One turn moves each row of this set onto another row. After a few examples, where does it send each row asked below?
J_602: [  0  -2  -5   0   5  -3   4  12   1  37 -12  24  -7  -8 -11]
J_704: [  9  10  15  -1   5 -12   0   0   1  29 -23  16 -11   0   8]
J_331: [  2 -12 -12   3  14  -4  -1  27  10  25  -8  22  -1  -6   6]
J_276: [ 13  -8 -16  16  -8   5  20 -16   3  -4   7 -37  26 -24  12]
J_476: [ -2 -15   4   8  16  -6  -3  20  14  27 -17   8  10  -5  -8]
J_219: [ 18 -10 -30 -14 -23   5   4   1  -3 -17  18 -20  22  -8  10]
J_372: [  8 -10  -1   0  27 -10  -9   0  16   3 -19   9  10 -21  25]
J_73: [ -4  19  -5  23  -6   5  18 -25  -3  -7   1 -27  -8  24  13]
J_186: [ 13  -8 -38  15 -20  26  33  10  -9 -17  -8   4  13  -9  -3]
J_674: [ -1  11  10  -3  14  -4  -1 -19   2  20 -28   8 -20  -4   7]
J_69: [ 18  11 -16  17  -9  12  21 -21  -7 -42 -20   5  19  -3  14]
J_636: [ 13   1 -30   9 -24  31  36  -6 -15 -11 -19 -13  -6  -7   1]
J_974: [ -5 -17   5  10  30  -5  -9   4  21   8 -23  -2  11  -9   7]
J_159: [ -4   3 -22  33   3  -2  13   3   7 -16  20  -1  23  19   9]
J_386: [ 11  11 -19  -5 -23  -5   1   4  -5 -21  19   3  16  26   7]
J_930: [  9  11  -3  14 -14  13  21  -7 -17 -45   2   1  -1  -3 -13]
J_687: [ -3 -16 -11  -6  25   7  -2 -10  11  13 -21  -5  -8 -31  12]
J_140: [ 10  11 -16 -11 -16   3   0 -20  -4 -28   7 -22   2  17  21]
J_33: [ 11   0 -11  10 -20  20  26   3 -19 -35   6  -5  -1 -16 -18]
J_786: [ 14  10  -6  19 -31  -4  27   1 -11  21  12 -12  19  -1 -10]
J_998: [ -3   1  17   7  12  -6  -3   4   9  28 -26   3  -5   9  -5]
J_97: [ 18  22 -11  19 -22   8  26 -11 -14 -27 -19  18  14  11   1]
J_512: [  1  -8  -3  -7  17   6   0  -4   8  22 -25 -10 -23 -13  20]
J_642: [ -3 -12  11   2  18   2  -1  -4  12  23 -30 -17  -7 -11   4]
J_616: [ 18   8 -16 -17 -39   4  11  -4 -13   1  10 -20   2   7   1]
J_458: [ -1  -7  -7   6  28 -10  -9   5  14   5 -11  28  13 -12   7]
J_220: [  9   8  -3  13 -13  14  20  -7 -17 -48   3   0   1  -4 -11]
J_949: [ 10   1 -10   9 -20  21  27   0 -19 -35   4  -9  -3 -15 -17]

J_687 turns into J_674
J_73 turns into J_786
J_998 turns into J_476
And these:
J_33 turns into J_220
J_186 turns into J_69
J_372 turns into J_512
J_386 turns into J_219

